128 stands for zero in the data rows.
Some points, one per row:
array([217, 161, 120, 32, 157, 234, 132, 252, 113, 195, 171, 57, 175, 126, 74, 223, 207, 121, 103, 146, 136, 167,
       119, 121, 252, 39, 122, 47, 107, 123, 212, 174, 143])
array([87, 142, 130, 119, 100, 117, 125, 65, 66, 92, 132, 204, 107, 130, 249, 47, 125, 145, 178, 102, 100, 124,
       145, 166, 104, 173, 128, 142, 106, 159, 124, 164, 85])
array([135, 137, 142, 154, 116, 107, 128, 35, 78, 99, 128, 142, 96, 156, 170, 80, 54, 158, 93, 92, 110, 111,
       108, 138, 112, 229, 110, 96, 178, 246, 63, 120, 159])
array([137, 93, 158, 139, 115, 105, 122, 109, 158, 106, 81, 137, 109, 123, 132, 88, 68, 123, 145, 128, 92, 126,
       149, 131, 93, 162, 148, 179, 145, 105, 113, 114, 160])
array([90, 123, 123, 156, 116, 104, 165, 55, 93, 59, 105, 170, 68, 146, 161, 63, 7, 146, 112, 102, 143, 111,
       106, 130, 81, 212, 130, 142, 142, 196, 104, 94, 120])
array([135, 105, 144, 149, 127, 137, 97, 117, 117, 118, 153, 88, 103, 168, 118, 137, 133, 128, 84, 151, 115, 102,
       133, 56, 96, 127, 166, 85, 177, 124, 93, 111, 150])
array([137, 107, 195, 109, 104, 147, 110, 67, 177, 81, 137, 193, 94, 106, 193, 75, 68, 100, 154, 121, 157, 36,
       118, 205, 70, 185, 171, 138, 50, 189, 128, 123, 54])
array([115, 119, 152, 142, 222, 72, 118, 113, 94, 159, 184, 7, 91, 139, 104, 47, 124, 149, 160, 156, 118, 140,
       80, 114, 134, 130, 172, 167, 132, 187, 73, 121, 126])
array([111, 165, 135, 80, 105, 148, 135, 255, 127, 173, 125, 67, 236, 53, 98, 171, 255, 126, 94, 125, 147, 224,
       95, 69, 230, 18, 80, 128, 98, 71, 178, 179, 161])
array([81, 147, 154, 138, 123, 129, 108, 155, 199, 142, 184, 113, 109, 102, 93, 159, 88, 94, 118, 149, 162, 102,
       188, 158, 105, 153, 163, 119, 62, 78, 154, 103, 116])
array([159, 102, 116, 146, 96, 93, 96, 110, 87, 158, 125, 92, 155, 132, 146, 60, 134, 168, 104, 114, 111, 143,
       99, 130, 122, 105, 73, 136, 131, 120, 111, 143, 160])
array([116, 139, 91, 197, 121, 60, 152, 28, 88, 57, 160, 150, 85, 171, 188, 38, 48, 124, 139, 129, 157, 72,
       78, 153, 14, 171, 161, 188, 186, 208, 80, 104, 124])
array([181, 141, 209, 133, 122, 156, 80, 229, 135, 158, 156, 65, 243, 103, 62, 179, 232, 61, 42, 125, 153, 126,
       69, 124, 231, 21, 107, 145, 54, 0, 152, 136, 109])
12 more points follow, each with its number after it:
array([59, 130, 96, 163, 126, 17, 126, 3, 68, 83, 98, 141, 72, 120, 130, 67, 33, 107, 132, 148, 159, 99,
       88, 93, 36, 197, 149, 177, 143, 252, 64, 61, 144]) 0
array([158, 147, 81, 134, 90, 127, 169, 80, 74, 111, 61, 89, 205, 157, 105, 120, 135, 110, 173, 96, 139, 160,
       96, 168, 100, 101, 115, 124, 78, 86, 137, 117, 113]) 1
array([111, 123, 130, 166, 168, 72, 117, 125, 102, 152, 123, 61, 93, 160, 72, 71, 101, 96, 83, 176, 91, 177,
       77, 101, 144, 155, 161, 83, 155, 139, 111, 110, 125]) 2
array([109, 137, 153, 145, 146, 155, 103, 131, 87, 152, 156, 87, 151, 123, 142, 73, 136, 139, 165, 87, 161, 144,
       42, 160, 81, 77, 84, 199, 72, 159, 151, 84, 161]) 3
array([160, 135, 116, 162, 104, 101, 119, 139, 139, 137, 134, 154, 130, 125, 78, 119, 108, 141, 118, 113, 97, 158,
       73, 164, 187, 146, 118, 179, 145, 105, 118, 115, 197]) 4
array([151, 121, 134, 66, 78, 172, 162, 255, 63, 218, 170, 107, 164, 92, 121, 143, 250, 169, 168, 113, 129, 201,
       78, 146, 231, 33, 61, 87, 86, 99, 160, 158, 144]) 5
array([178, 100, 189, 125, 140, 162, 155, 105, 128, 68, 71, 204, 166, 152, 174, 112, 60, 146, 162, 77, 159, 32,
       165, 144, 107, 146, 107, 112, 201, 153, 135, 175, 58]) 6
array([114, 171, 91, 101, 139, 172, 138, 121, 140, 166, 148, 126, 166, 147, 64, 172, 166, 106, 105, 132, 76, 91,
       189, 163, 183, 58, 90, 122, 123, 136, 183, 188, 131]) 7
array([138, 106, 184, 115, 108, 169, 146, 126, 192, 93, 99, 110, 142, 94, 130, 180, 97, 102, 150, 111, 136, 102,
       144, 120, 151, 128, 132, 144, 149, 66, 172, 100, 136]) 8
array([252, 39, 153, 106, 89, 190, 111, 144, 139, 115, 62, 178, 143, 162, 223, 80, 173, 129, 162, 108, 67, 136,
       164, 123, 168, 92, 117, 155, 104, 54, 160, 141, 78]) 9
array([68, 184, 118, 144, 128, 100, 109, 157, 196, 115, 153, 70, 72, 151, 116, 148, 135, 107, 110, 147, 162, 126,
       137, 114, 32, 142, 117, 148, 85, 174, 163, 73, 125]) 10
array([147, 133, 179, 71, 191, 159, 106, 233, 122, 185, 210, 98, 127, 95, 71, 148, 181, 165, 120, 141, 142, 152,
       156, 139, 137, 108, 151, 103, 105, 125, 198, 99, 94]) 11
Which of these numbered points is nearest to each point below, looking only along the 2 directions in which the first points spread most? Its number follows each.
array([118, 111, 180, 105, 139, 166, 123, 190, 144, 135, 210, 110, 182, 141, 141, 118, 137, 105, 190, 162, 158, 75,
       209, 190, 57, 91, 163, 147, 88, 137, 198, 117, 119]) > 8
array([173, 147, 149, 83, 114, 182, 111, 162, 135, 149, 167, 108, 99, 104, 76, 180, 207, 165, 78, 63, 133, 154,
       159, 127, 226, 86, 96, 103, 113, 31, 130, 127, 87]) > 11
array([136, 156, 177, 131, 88, 169, 200, 91, 133, 85, 94, 166, 110, 144, 122, 129, 0, 130, 117, 82, 154, 110,
       145, 195, 60, 196, 98, 135, 184, 147, 103, 121, 77]) > 6
array([156, 120, 123, 87, 60, 146, 137, 166, 190, 122, 117, 165, 82, 133, 140, 219, 112, 172, 53, 81, 186, 117,
       212, 134, 165, 145, 93, 147, 162, 98, 141, 126, 155]) > 9
array([142, 129, 105, 149, 126, 102, 106, 149, 80, 151, 117, 127, 151, 106, 123, 114, 168, 154, 146, 154, 118, 123,
       149, 185, 122, 117, 147, 117, 97, 122, 189, 94, 116]) > 1
array([124, 131, 108, 116, 68, 137, 150, 145, 113, 83, 78, 148, 191, 131, 190, 132, 152, 152, 125, 139, 103, 147,
       126, 155, 155, 45, 92, 160, 107, 81, 119, 158, 95]) > 9
array([148, 107, 201, 136, 140, 136, 200, 155, 99, 145, 132, 112, 188, 140, 125, 134, 202, 135, 175, 134, 120, 112,
       102, 199, 164, 54, 104, 132, 104, 117, 151, 138, 117]) > 7
array([0, 153, 121, 161, 86, 36, 160, 42, 111, 73, 123, 150, 118, 131, 210, 16, 0, 150, 179, 169, 90, 95,
       120, 123, 0, 255, 164, 191, 150, 252, 88, 114, 139]) > 0
array([130, 141, 156, 168, 131, 108, 123, 150, 125, 114, 159, 92, 147, 71, 100, 171, 120, 132, 84, 140, 138, 151,
       68, 113, 110, 111, 140, 83, 157, 141, 151, 81, 102]) > 1
array([195, 126, 185, 79, 150, 145, 98, 219, 168, 167, 175, 137, 199, 87, 136, 233, 144, 114, 118, 68, 188, 107,
       194, 160, 184, 75, 74, 114, 125, 27, 167, 141, 133]) > 11
array([50, 127, 142, 141, 126, 99, 127, 131, 157, 123, 105, 192, 114, 131, 94, 95, 157, 107, 169, 93, 179, 102,
       245, 109, 198, 205, 122, 120, 85, 150, 135, 141, 110]) > 10
array([67, 97, 146, 235, 165, 60, 162, 0, 91, 36, 115, 142, 82, 167, 153, 17, 23, 164, 186, 87, 119, 105,
       0, 83, 5, 240, 158, 185, 148, 255, 36, 55, 119]) > 0
array([41, 126, 124, 166, 127, 78, 145, 18, 107, 65, 69, 216, 123, 157, 124, 67, 29, 132, 170, 116, 155, 142,
       103, 164, 39, 234, 114, 150, 141, 255, 81, 78, 112]) > 0
array([132, 78, 129, 131, 110, 81, 123, 23, 93, 83, 103, 216, 37, 155, 178, 23, 27, 105, 188, 144, 101, 62,
       99, 123, 109, 208, 181, 130, 134, 255, 142, 25, 128]) > 0
array([53, 146, 94, 156, 107, 77, 176, 24, 124, 52, 76, 151, 72, 120, 174, 88, 0, 128, 122, 132, 119, 97,
       133, 159, 36, 211, 136, 144, 157, 189, 78, 119, 119]) > 0
array([123, 113, 55, 73, 157, 162, 3, 234, 94, 230, 138, 0, 120, 111, 58, 157, 244, 172, 76, 169, 76, 197,
       58, 41, 180, 52, 140, 77, 109, 55, 128, 151, 214]) > 5
array([80, 143, 101, 175, 126, 98, 158, 94, 68, 143, 63, 159, 132, 162, 119, 68, 164, 150, 175, 115, 126, 168,
       104, 78, 85, 92, 89, 148, 104, 142, 162, 102, 138]) > 2
array([130, 130, 112, 122, 167, 93, 88, 129, 125, 180, 146, 58, 71, 207, 66, 97, 193, 150, 68, 169, 82, 181,
       53, 62, 137, 100, 155, 35, 145, 54, 85, 84, 125]) > 2
